In the data rows, the value 128 means zero.
Each row has a hidden score. How much does it go up from the first row of each pair to the second? 15 means little or no change, 30 a big rise and 0 a big fall. The score is a weighted sum of the row's numbers plus the product of two more (or one squared), each taken from its middle value.
[142 108 130 136 105 144 116  98 147  95 153 108 127 148 145  86 121 143
 117 134 158]
[136 119 138 119 117 136 113 115 135 154 144 110 147 127 134 113 136 119
 125 134 135] 15
[150 125 135 125 109 128 119 123 112 121 148 142 144 141 108 163 117 147
 139 136 125]
[152 180 122 166 136 123  90 122 188 133 132 164 153 117 130 153 149 115
 164 137 121] 12
[146 105 140 140 115 138 152 112 166 112  90 103 130 112 148 146 131 107
 142 129 140]
[ 96 147 142 148 106 161 176 105  75  95 134  72  80 152 131  69 133 128
  53  80 180] 15
[132 210 101  65   0 255  22   0 222  11  87  82 153 210 220   7 102  18
 138 173 216]
[ 93 181 146 109 159 131 132 140  88 163 104 146 113  98  74 137 127 117
 132  93 116] 11
[128 120  90 142 176 137 155 124 136 124 153 126 117  76 126 116 115 133
 127 122 111]
[148 115 161 125 146 128 117 115  96 138 141 148 115 101  97 111 104 167
 111 119 123] 18
[129 128 124 146 192 134 118 139  95 142 164 156  93  99 122 147  46 164
  82 133 148]
[122 126  80 169 160 107  93 166 116 125 135 174 174 137 130 139 105 123
 157 142  64] 22
[134 107 129 145 127 138 161 146 154 120  84 117 152 101 153  99 124 124
 153 112 141]
[153 182 122 168 137 120  89 121 189 134 137 164 153 117 131 151 151 117
 162 137 118] 14
[159  93 108 104 113 105 167  91  91 113 139 106 139 130 137 132 138 158
  84  87 147]
[155 148  97 128 117 159  90 136 124 136 148 109 162 138 153 146  82 105
 141 149 101] 15
[160 159  69 152 129 160 123 169 153 107 143 135 163 126 155 124  97  92
 147 142  84]
[146 134 174 151 114 126 141  99 152 129  83  94  85 143 113 123 123  98
 118 149 118] 8
[167 116 158 133 134 128 119 126 157  98 162 105  99 127 125 125 136 148
 149  90 162]
[139 113 130 135 127 125  99 136 121 147 146 168 146 145 123 111 120 160
 126 124 122] 15
[151 115 124 121 126 135 120 161 114 141 135 152 135 135 106 126 110 153
 156 141 131]
[144 108 129 132 132 140 154 137 106 150 144 128 158 147 134  97 127 124
 121 147 131] 19
[ 63 147 161 105 167 143 170 155 117 154 117 153  88  66  62 162  88 110
 101 110  78]
[132 145 124  67 118 108 137 162 150 171 132 127  69 189 118  96 103 134
 123 138 203] 15
[152 182 124 168 135 120  91 117 188 128 134 163 150 115 129 154 150 116
 163 139 120]
[147 113 160 133 132 108 133 109 122 150 118 129 138 117 132 123 159 129
 149 149 117] 17
[127 113 135 143 125 135 153 140 139 120 113 113 141 102 149 128 133 118
 152 132 140]
[158  75  91  79 118  64 182  85 131 141 151 138 129 168 107  99 140 122
 105  76 157] 11
[155 113 152 135 114 101 149 115 112 104  92 116 132 111 140 116 170 132
 101 130 130]
[129 104 150 101 144  92 168 151 103  78  76 123 132 157 105  80 126 162
 130 108 147] 19
[147 114 161 136 128 106 135 105 125 151 123 129 140 112 131 122 157 127
 149 149 118]
[104 108 157 150 178  58  78 123 163 133 120 181 132 151 136 197 161 133
 147 144  76] 20
[ 53 161 182 111 106 113 190 142 101  64  77  53  69 165  72  76 130 138
  42 102 154]
[141 110 133 134 127 126 101 134 121 144 147 166 146 144 123 112 117 161
 127 126 119] 18
[111 167 143  68 128  97 119 107 146 156  84 150 112  86  69 127 182 134
 158 132  96]
[107 108  66 132 199 127 146 149 126  61 215 131 119 100 150 132 144 137
 143  94  92] 23
[136 134 151 128 102 155 115 102 180  94 111  78 110 131 187 112 149  88
 149 164 155]
[111 136 128 151 110 147 120  86 125 121 141 104  85 166 144  70 121 125
  75 130 183] 9
[142 155 133  86 116 141 109 167 135 131 140 118  90 124 109 122 111 123
 137 148 170]
[130 109 121 138 151 123 163 123 129 166 109 130 142 128 120 131  72 127
 127 115 165] 10
[  1 164 138 174 131 152 157 216  63  99  97 167 129  86 106 136 113 101
 121 112  67]
[124 125  78 170 161 107  90 166 116 123 134 172 177 136 131 138 106 128
 159 145  64] 5
[116 119 152 144 103 127 111 105  90 128 134  87 105 164 144 142 102 110
 108 142 141]
[171 122 120 183 147 146  88 134 156  68 200  98   8 136 208 170 175 203
  78  93 234] 5
[122 129 147 106 128 138 120 103 130 163 122 102 120 112 105 142 127 117
 144 152 123]
[153 112 123 123 127 139 119 159 114 143 136 151 135 135 104 125 112 153
 155 139 133] 16
[145 113 134 126 133 135 154 153 140 148 131 121 129 110 116 149 142 123
 127 123 134]
[136 112 119  92 110 107 189  98 127 136 157 135 140 137 130 101 151 134
  70  80 171] 18
[165  81 104 109 140  82 192 159 168  87  91 141 125 187 107 144  81 118
 172 141 122]
[129  87 147 137 125 104 169 181 125 104  65 119 176 126  83  95 151 171
 138 129 128] 19
[157 145 157 131  81 177 116  58 151  36 107 116 103 149 192 124 128  63
 144 152 149]
[146 113 134 130 133 135 153 155 137 151 133 121 128 111 119 148 142 121
 124 118 137] 5
[136 121 109 171 133 146  95  86  86 118 167 133 106 157 132 115 127 175
  78 124 189]
[160 158  69 149 130 157 123 168 154 105 143 132 164 127 153 123  98  89
 146 139  86] 21
[127 105 151 100 138  92 171 154 106  78  75 120 133 153 106  78 123 160
 127 109 144]
[122 126 146 102 131 136 120 102 129 162 121 101 120 113 107 142 130 119
 144 154 119] 6
[144 100 121  64  88 123 152 123 102 125 157 103 153 138 129 108 121 125
  94 109 124]
[132 136 145 110 129 113 109  99 145 168 130 105 134 108 103 188 167 123
 155 153 115] 9
[151 115 127 116 109 138 117 122 105 111 145 122 142 141 102 108 136 136
 150 140 137]
[110 131 136 113 120 133 179 120  83 128 109 101 130 147 132  81 105 134
  97 112 164] 15
[146 114 133 131 135 135 153 153 138 151 133 121 130 108 119 149 144 125
 126 117 134]
[153 181 123 164 133 120  90 119 187 133 139 166 151 116 130 152 151 118
 161 137 118] 18
[149 148 119 103 115 146  68 125 194 174 157  94 141 141 158 150  65 114
 143 123 137]
[147 116 161 121 148 130 119 115  93 135 141 148 114 102  96 108 103 169
 111 120 120] 20
[ 85 159 162 108 110 152  98  98 137 127 104 143  59 173 156 139 181 120
 136 125 154]
[140 109 131 133 127 126 103 134 120 145 145 171 145 143 122 110 117 160
 127 126 123] 17
[131 113 141 126 155 130 148 137  93 150  92 153 112 130  93 139  95 163
 142 157 157]
[148 108 127 119 133 133 147 127 160 151 138 114 152 112 143 135 124 124
 141 151 137] 18
[140 114  68 191 184 126 122  89 120 125 174 135 113 125 188 112  99 156
 127  84 183]
[140 160 148 122 126  87  96 126 131 126 142 164 141 124 101 145 156 112
 121 148 108] 20
[ 90 132 143 108  80 151 100 106 143 147 110 117 111 125 184 158 148 116
 101 155 150]
[123 144 170 105 128 105 120 110 127 149  98 157 126 106  87 184 126 128
 172  91 141] 18
[140 123  88 179 141 141 141  83 132  81 133 101  93 142 172  85 136 139
 120  86 183]
[154 128 138 119 136 116 109 129 132 164 121 105 137 109 138 164 136 118
 148 153 120] 19
[141 120  88 177 144 143 142  85 132  82 133 102  95 140 169  87 137 140
 121  87 183]
[130 113 138 104 118 143 154 188 110 118 100 157 156 106 133 131 140 123
 159 127 145] 23
[147 114 162 136 127 110 135 102 126 152 119 127 142 113 132 122 159 124
 149 149 118]
[ 51 162 181 111 107 114 191 139 101  64  78  54  73 166  74  79 131 138
  42 105 156] 13
[147 139 142 136 132 107 128 109 119 149 113 140 134 120 116 169 162 129
 160 143 114]
[147 113 160 123 146 129 119 115  93 136 144 150 113 103  96 111 102 168
 111 117 121] 15
[150 152 141 119 124 128 129 120 170 155 133 175 142 115  99 154 139 163
 134 148 128]
[ 53 149 136  87 108 121  98 111 104 138  83  87 100 123 136 139 208 110
 127 149 138] 13
[ 98 160 152  74 129  99 119 105 130 162  87 139 114  93  59 155 179 131
 154 131 106]
[121 139 135 114 144 118 139 162 144 143 132 132 116 106  94 105 102 121
 147 106 132] 17
[ 52 159 182 115 107 112 193 139 102  66  79  56  70 165  74  78 130 138
  44 105 153]
[ 84 114  20 182 255  80 121 204  80  76 223 179  99  79 173 149  91 164
 167  48 116] 21
[147 101 146 121 126 117 165 142 154 133 113 140 155 127 121  81  96 125
 165 150 135]
[147 176 130 104 103 156  90 129 144 145 151 110 154 133 142 167  95 115
 133 157 110] 15
[123 128  76 170 163 110  93 162 116 126 133 173 174 140 131 141 102 124
 157 145  63]
[ 52 162 180 112 108 115 191 140 101  65  79  56  71 166  72  78 129 137
  43 103 154] 9
[149 116 159 120 145 132 118 113  96 137 142 149 114  97  97 111 104 164
 109 123 122]
[150 123 179 138 108  97  95 112 172 112 154 134 107 165 136 156 132 139
 111 125 135] 15
[141 121  85 179 140 139 142  84 134  83 133 103  96 143 168  91 137 140
 122  86 183]
[146 121 133 159 127 146 120 101 133  90 175 161  97 161 147 108 180 191
  86  91 178] 20
[162  82  58 114  85 131 163 177 139 137 130 204 126 181 104 125  98 116
 173  74 104]
[ 42 162 180 135  72 164 216 136  44 133 128  55  86 142  74 131 130 130
   0  88 148] 10
[109 129 143 122 102 151 127  99 120 110  92  81 109 123 177  98 151  99
 117 157 151]
[131 109 128 123 125 135 141 124 102 150 148 125 146 134 135 120 131 123
 103 141 130] 17
[124 124  77 174 164 111  92 166 116 125 133 172 173 137 130 142 105 126
 158 145  65]
[166  84 107 112 142  79 193 157 170  85  93 141 126 185 107 139  81 123
 171 142 122] 10
[111 133 122 146 173 130 153 155 126 160  90 161 148 105 121 126  29 121
 123 142 140]
[ 43 164 180 137  71 167 214 136  44 132 128  56  85 144  74 130 132 131
   0  95 146] 14
[150 113 129 111 110 134 116 120 105 111 147 120 139 137 100 111 139 135
 151 142 135]
[146 165 136 109 105 141  99 149 131  84 141  68  61 132 158 131 149 132
 106 133 188] 12
[ 94 182 146 109 159 130 134 138  90 162 106 145 113 100  74 139 125 117
 131  91 115]
[143 178 146 121 135 131 113 145 132 153 158 132  86  93 127 149 176 140
 105 122 138] 11
[131  85 146 136 125 105 172 180 125 107  64 120 179 128  83  96 152 170
 138 126 128]
[192 212  53 159  58 251  90  43 183  24 138  51 120 169 210  66  25   3
  95 146 126] 12
[124 123  77 172 163 111  90 164 116 124 134 175 175 140 131 141 104 125
 158 142  64]
[186 137  61  63  71 127 127  85 126  59 175  86 127 175 128 109 105  91
 105  95 117] 13
[122 139  58 198 251 118 120 141  82 128 205 162 100  85 168 138  44 174
 132  97 153]
[110 137 129 150 111 148 121  89 126 121 138 107  84 165 144  68 121 127
  72 129 183] 3
[136 124 110 167 131 150  93  85  87 117 168 131 104 156 132 114 128 174
  79 127 187]
[ 77 115 171  56 114 103 167 112 102 158  96 116  88  66  49 133 175 127
 123 136  69] 16
[136 119 125 138 140 126 113 108  94 124 148 158 134 158 109 116 136 163
 124 144 167]
[143 102 111 123 121 131 135  94 111  71  81 140 157 126 135 102 163 123
 140 108 112] 22
[ 21 127 155  84 101 128 149 149  90 139  88 109 110 106 122 163 178 108
 112 141  77]
[145 113 161 135 129 108 134 110 122 151 119 128 140 111 130 123 158 127
 148 148 118] 10
[146 111 134 127 133 135 154 153 138 149 132 122 128 109 117 148 141 122
 124 119 135]
[153 150  96 126 115 159  88 132 125 136 148 105 163 138 152 151  83 101
 141 149 101] 20
[147 114 161 124 146 130 119 117  93 139 143 147 115 103  96 113 103 167
 110 123 123]
[ 53 161 181 114 111 116 189 138 103  63  79  54  73 163  73  78 129 136
  44 102 155] 14
[164 121 167 136 121  93 111 118 115 138 134 151 128 112 115 113 129 167
  94 134 127]
[129 127 123 145 192 131 114 138  91 142 162 157  91  97 121 146  49 164
  79 130 150] 12
[164 115 168 135 118  95 109 120 117 139 135 150 130 109 117 113 129 169
  97 132 129]
[152 119 130 114 108 135 117 123 106 107 146 123 141 139 100 109 137 135
 152 137 138] 18
[142 133 152  96 130 115 169 145  94  82 110 132 140 149 133  83 134 118
 109 143 136]
[108 179 142  66 104 109 107  69 110 180 134  76 104 133 146 151 163 122
 143 169 154] 7
[157 184 107  88  33 214  69  85 214  87 112  96 148 145 197  77  92  79
 111 155 164]
[132 125 142 139 140 114  92 112 167 171 134 128 130 147 116 182 132 124
 155 152 108] 12
[153 183 123 167 135 120  92 121 185 128 136 166 151 117 129 151 148 116
 163 135 119]
[151 135 144 119 119 110 120 129 185 121  94  88 126 132 157 119 152 100
 117 163 148] 13
[162 108 117 135 126 134 158 151 123 145  95 115 129 123 137 136 110 117
 152 139 127]
[132  86  66 171 168 111 138  86 140  54 113 141  72 161 183  29 107 160
 174  47 184] 16
[157 154  79 137  87 189  87  98 200  81  96  80 182 151 149  81  82  72
 143 175 138]
[116 119 146  94  49 153 129 183 146 166 107 176 126 172 139 165 162 135
 155 156 176] 12
[143 135 152  98 133 115 171 145  96  83 108 134 138 145 134  85 139 119
 111 144 136]
[185  95  18 108  82 181 153  65 133  55 131 126 144 150 158 142 124  74
 128  65 109] 12
[139 113 130 135 125 123  99 131 120 147 146 167 143 146 123 109 119 161
 125 127 120]
[129 118 158 120 126 109 162 153 138 143 112 128 108  94  89 151 151 129
  80 109 112] 9
[148 119 151 116 129 111 161 111 103  93 121 134 133 134 143  90 156 116
  95 140 135]
[136 138  49 190 121 169  71  78 163  98 140 145 181 171 120 147  82  84
 138 163  92] 10
[148 116 161 136 130 108 132 107 124 152 121 127 140 112 131 124 159 127
 150 149 116]
[112 110 144 130 138  74 139 170 161 128 122 125 128 115 143 126 177 119
 114 112 100] 13
[147 109 156 143 124 125 136 101 122 116 162 120  98 111 113 104 176 117
  87 117 135]
[151 115 122 122 126 136 119 161 115 138 134 151 136 138 105 123 109 156
 154 141 131] 17
[152 182 122 166 134 119  91 117 189 132 138 166 152 115 128 154 148 114
 166 135 118]
[128 108 149  98 138  91 169 154 104  77  75 119 133 154 106  77 125 164
 129 109 144] 22
[152 153 142 122 129 130 127 119 170 155 131 178 143 120 101 155 139 163
 137 150 128]
[139 110 116 143 136 125 115 120  96  95 148 131 119 132 111 103 149 149
 140 111 136] 17
[150 151 141 120 127 127 129 119 169 155 134 179 142 116  99 156 139 164
 135 150 125]
[137 103 145 133 137 126 154 137 106 106 111 123 152 137 129 132 166 172
 146 139 133] 22
[158 185 106  89  33 216  70  84 214  87 112  99 150 147 200  78  87  79
 116 155 162]
[154 149  95 124 116 158  90 132 127 135 149 111 163 136 155 146  81 105
 140 149 103] 18
[125 125  78 172 163 108  92 165 114 127 136 172 175 140 133 142 106 126
 160 143  65]
[109 178 145  62 100 112 110  69 107 182 139  75 104 134 148 151 162 122
 144 173 155] 14
[131 124 152 130 108 142 122  89 167 139 103  96 130 129 153 136 146 106
 145 150 156]
[162 113 118 138 126 134 159 148 123 143  94 119 133 125 138 137 107 116
 153 139 126] 15
[107 108  67 132 199 125 147 152 127  62 214 135 117 101 151 131 147 136
 143  92  93]
[140 114 130 132 127 126 103 134 119 145 148 169 142 148 124 112 115 161
 125 127 121] 11
[153 112 129 113 111 138 117 127 104 109 147 120 141 143 100 112 137 137
 149 141 136]
[111 103 118  96  93 133 194 102  80 155 156  93 132 157 112 152 137 136
  62 100 135] 11
[139 141 136 107 119 130 108 168 164 144 149 111  93 129 129 164 135 136
 100 150 160]
[108 144 142 111 121 126 108 110 150 140 122  98 110 126  98 104 125 114
 154 136 130] 19
[130 123 150 127 108 142 122  86 169 141 101  99 128 130 155 137 144 106
 143 155 155]
[135 115 137  87 105 147  96 111 166 122 147  96 138 122 157 103 137 118
 145 126 143] 20
[141 120  88 174 145 140 140  84 133  80 131 100  92 143 168  90 136 142
 121  86 184]
[142 107 110 119 120 134 134  96 113  71  83 140 159 126 137 101 162 125
 139 108 109] 28
[123 144 167 103 128 102 120 106 130 149 100 161 124 105  87 186 130 125
 174  94 140]
[ 96 126 181 104 131 122 164 134 113 175  55 130  97  92  54 137  90 119
 149 148 102] 8
[128 106 144 113 116 116 181 129  82 106 114 112 159 118 118 125 130 163
 114  95 150]
[156 114 180 127  97  90 135 122 171 114 153 118 118 128 107 190 187 107
  88 146 113] 6
[124 106 152 123 122 121 167 132  86 146 113 109 145 138 118 135 119 152
 131 134 126]
[147 106 135 105 111 122 129 118 123 141 147 118 156 124 128  79 108 129
 135 125 144] 16
[157 112 131 157 116 113 145 108 163  92 122  75 105 157 163 128 148 118
 151 140 179]
[137 108 124 134 133 134 150 118 160 144 147 110 144 123 153  99 148 122
 145 147 141] 17
[177 112  83 171 183 118 123 109 140  72 148  97  97  93 163 152 120 176
 132  70 151]
[139 121 139  92  80 142 117 136 174 184 119 169 146 137 143 153 123 137
 140 141 136] 15
[141 143 139 130 134 137 112 113 128 153 144 149 155 114 107 155 166 126
 127  94 149]
[130 112 128 123 126 135 142 122 102 152 144 129 146 131 134 119 133 122
 106 142 129] 14
[112 136 139 116 121 137 181 119  78 126 112 100 131 146 131  78 105 134
  97 113 165]
[143 103 135 139 136 140 137 116 100 118 149 132 138 127 126  86 160 122
  92 105 142] 12
[130 110 130 124 125 136 141 123  99 151 144 129 149 133 135 121 128 124
 107 140 128]
[131 108 122 137 152 124 161 121 128 168 111 129 141 129 119 131  72 125
 125 117 165] 12
[140 111  68 192 185 124 119  88 119 124 173 133 115 125 187 114  99 157
 132  80 184]
[124 126  79 173 166 109  93 165 115 127 135 171 176 137 131 141 105 125
 159 144  65] 21
[161 113 128 130 125 102 155 104 174 147  88 103 150 109 144 160 137 117
 148 132 131]
[138 112 133 136 126 124 101 136 120 141 147 169 144 144 123 112 118 160
 123 128 117] 19
[ 54 162 182 111 106 116 192 142 101  64  76  55  70 165  72  77 129 139
  43 104 152]
[150 119 152 151 146  85 115 152 124 136 110 160 150 111 143 141 161 136
 119 151 102] 19
[ 81 104 165  11 116  99  93  67 145 191 124  73  98 121 131 166 152 135
 131 114 110]
[156 104 119 111 107 114 132 101 113 116 141 108 146 134 125  81 129 120
 108 130 143] 21
[130 108 127 123 122 135 142 123 102 150 146 126 147 130 133 120 130 121
 105 139 128]
[ 91 183 147 110 158 132 132 138  89 162 105 149 110  97  74 138 126 115
 129  95 115] 15
[124 125  80 170 162 111  92 162 115 128 137 172 175 138 134 139 105 123
 160 142  63]
[154  97  44 184 212 110  77 123 115  82 203 147  70 161 187  90 127 197
 165  50 174] 7
[124 125  79 173 163 109  91 165 114 126 134 171 178 137 131 142 104 127
 160 143  65]
[110 166 143  67 127  96 118 110 147 155  84 146 111  90  70 124 185 133
 157 136 100] 7
[113 146 141 106  60 156  99 130 174 127 106 121  96 126 197 101 154 107
 126 148 158]
[151 116 130 113 104 136 115 124 104 112 150 123 137 142 101 111 138 135
 149 140 137] 21
[138 113 127 154 151 139 142 117 135 139 152 126 143 106 125 118 122 129
 119 131 137]
[212 255  88 255  58 246 140 197 255   0 184  87  96 159 174 121   0   0
 125 122  77] 14
[ 63 150 161 109 165 141 168 156 119 154 116 153  88  68  62 160  89 109
  99 111  77]
[117 122 105 159 160 106 110 123 115 127 142 161 162 146 138 168 141 117
 168 144  81] 24
[110 168 143  68 128 100 117 110 143 156  87 150 113  84  69 126 180 132
 161 135  96]
[104 106 116 139 131 115 162 205 118  88 148 141 164 121 153  86 160 135
 137 139 132] 24
[136 144 110 124 127 152 107 105 125 148 153 112 157 143 144 180 118 124
 110 150 114]
[155 183 122 165 135 121  89 120 188 132 137 165 153 115 131 153 150 116
 159 140 118] 14
[ 53 149 133  82 110 118  96 112 102 135  83  87  98 123 136 136 208 112
 125 151 136]
[138 121 110 170 133 150  95  87  90 116 166 136 106 157 134 115 127 173
  78 127 189] 14
[141 100  75 156 163 117 136 140 155  80 121 193 165 116 170 114 117 151
 180 100 132]
[134 122  36 194 236 118 120 113  65 104 188 189 109  98 207 121  70 164
 161  87 150] 13
[122 123  77 170 162 110  93 165 115 127 133 172 177 140 134 143 104 127
 159 142  65]
[154 110 166 135 121 106 150 112 158 146 108 133 120 126 107 113 148 120
 134 148 134] 6
[123 105 118 129 136 141 136 164 158 101 152 135 134 164 158  93 155 119
 151 132 140]
[137 116 131 133 122 125 102 133 118 145 144 168 146 144 122 112 117 160
 122 124 122] 16
[132  87 148 137 123 106 170 177 125 106  66 119 178 125  81  96 149 168
 138 125 126]
[114 120 145  97  49 158 127 183 145 164 110 177 130 171 140 165 166 133
 152 158 175] 10
[164  53   0 202 255  87 126 123  59  10 239 120  35 113 255 199 169 191
 176  10 109]
[148 111 128 120 117 148 111 155 140 145 113 105 136 114 150 100 118 117
 149 151 138] 8
[141 112 131 133 125 127 103 136 116 147 148 171 146 143 123 111 117 161
 127 128 120]
[111 167 142  66 128 101 117 107 149 160  81 150 111  86  72 122 181 134
 158 134  98] 10
[123 126 145 102 130 134 121 102 126 160 125 100 120 115 107 144 128 117
 140 154 118]
[107 147 142 111 121 122 110 109 148 140 122 100 109 124  96 105 128 110
 155 135 132] 15
[124 126 145 103 129 135 121 100 131 160 122 102 120 115 106 142 129 117
 141 151 115]
[101 111 151 126 141  94 162 142  87 101 110 103 122 156 110 146 166 142
 135 146 116] 21
[135  85  65 173 169 110 135  87 141  55 112 144  75 164 184  29 110 158
 173  49 184]
[153 113 122 125 126 137 119 163 115 142 138 150 137 137 107 124 109 157
 153 142 130] 16
[123 123  78 169 163 108  92 160 114 127 138 172 177 137 132 140 104 126
 158 142  67]
[133 122  33 194 237 118 120 113  62 101 186 187 110  96 208 118  70 165
 161  89 148] 15
[141 108 130  84 110 141 111 136 156 143 146 116 153 108 145 101 112 124
 145 142 140]
[150 112 128 120 120 149 113 155 139 143 116 104 136 114 151 104 118 115
 150 149 135] 12
[151 119 151 151 146  86 116 151 123 140 113 159 148 105 143 143 158 135
 122 146 104]
[123 122  77 172 161 110  92 165 117 124 132 172 171 138 131 142 106 126
 160 144  65] 17
[139 111 132 134 122 127  99 140 121 144 146 169 145 143 124 110 116 162
 122 124 120]
[125 126 148 103 130 136 118 102 127 159 122 102 119 111 105 143 128 118
 144 153 117] 11
[ 76 121 140 103 141 134 130 139  89 153 119 121  97  94  75 147 106 112
 125 135  82]
[126 135 136  90 122 134  78  77 185 183 154  91 130 144 150 186 106 111
 131 117 136] 14
[147 113 131 127 136 132 153 154 137 149 135 123 127 109 117 150 140 122
 127 118 136]
[142 142 139 133 137 138 111 113 129 152 144 152 154 114 107 152 166 127
 128  96 151] 19
[116 121 155 134 118 115 130 112  89 123 132  84 106 156 137 134 140 112
 118 145 132]
[147 115 162 132 131 107 131 107 126 152 120 127 135 112 131 121 154 127
 151 146 118] 16
[147 146 123 105 114 142  68 124 192 168 154  92 141 143 159 152  64 114
 142 126 139]
[125 100 148 120  99 105 163 190 148  57  97 151 182 102 160  65 152 135
 175 118 140] 29
[155  98 111 148 126 138 120  90 116  14 170  94  84 199 184 160 189 111
 135  99 145]
[131 110 131 121 127 134 142 123 105 152 144 126 149 132 134 119 133 124
 105 142 128] 10
[146 115 161 133 130 109 134 107 123 151 119 129 138 116 132 123 160 127
 146 150 117]
[113 113 113 105 101 144 109 127 109 155 125 114 133 121 142 185 131 117
 130 101 122] 13
[125 124  79 171 161 106  91 165 114 125 135 175 174 141 132 142 105 126
 158 144  64]
[122 129 144 105 130 136 121 102 128 161 122 102 121 111 106 141 128 116
 142 155 117] 8
[142 120  86 178 142 140 140  83 133  81 134 101  93 141 170  89 137 137
 121  83 182]
[145 184 150 142 111 145 100  96 164 148 138 104 132 118 112 114 155 103
 139 123 133] 18
[113 132 137 111 122 135 182 120  82 124 111 105 132 147 132  78 107 131
  97 108 164]
[171 114 131 150 125 151 134 113 130 130 112 157 109 149 111 123  90 133
 166 139 118] 9
[109 129 110 154 142 126 151 184 115 113 129 154 170 100 157  86 114 117
 165 134 125]
[115 112 145 126 140  74 139 167 161 127 123 124 130 112 144 127 176 120
 114 111 100] 8
[134 122  33 194 235 118 122 115  64 105 186 189 110  96 207 124  71 167
 160  90 148]
[132 124 142 140 142 114  91 116 167 170 139 129 135 147 117 181 131 128
 154 153 109] 7
[152 185 124 168 135 119  89 120 186 133 137 166 148 115 130 151 151 118
 164 135 118]
[ 64 149 161 104 164 145 167 155 120 154 120 155  89  63  62 158  86 113
  98 111  77] 13
[130 107 127 122 122 134 142 124 103 152 148 128 148 129 134 121 129 122
 106 141 126]
[114 117 146  95  52 157 127 185 147 165 107 179 128 173 141 163 163 133
 153 157 175] 12
[135 103 147 100 136  82 160 120 137 127 152 155 148 131 140 123 101 139
  86 113 179]
[124 125  77 171 164 113  90 164 116 127 135 172 174 136 134 141 104 128
 158 144  66] 14
[144 114 135 127 135 134 153 153 135 151 135 118 125 106 119 146 140 122
 125 116 136]
[ 53 150 136  83 110 120 100 110 105 135  81  88 100 124 135 139 207 112
 123 151 136] 14
[135 162 100 148 224 129 129 178  68 141 204 155  28  76 169 110  70 161
  71  70 188]
[147 121 108 140 118 134 142 165 119 147 161 184 144 170 131 121 125 123
 146 132 102] 13
[130 110 129 120 123 137 141 124 103 151 147 126 148 128 136 122 131 125
 107 141 129]
[144 110 132 132 135 136 153 153 138 149 131 123 128 109 118 150 143 123
 124 117 132] 11
[154 128 128 112 128 134 157 141 135 124  92 106 111 122 113  90  97 111
 111 129 136]
[130 109 126 124 122 133 141 125 102 155 144 126 146 131 134 120 131 125
 105 144 127] 17
[159 110 131 157 115 116 145 108 162  92 120  76 102 156 166 129 149 121
 151 138 179]
[126 106 145 114 130 138 161 163 147 100 149 154 157 133 138  97 170 123
 141 117 145] 24
[113 126 111 135 169 138 159 134 125 131 148 141 138  74 131 154 103 128
 120 130 100]
[154 179 123 166 132 122  89 118 186 132 138 162 153 118 130 151 149 115
 161 141 118] 14
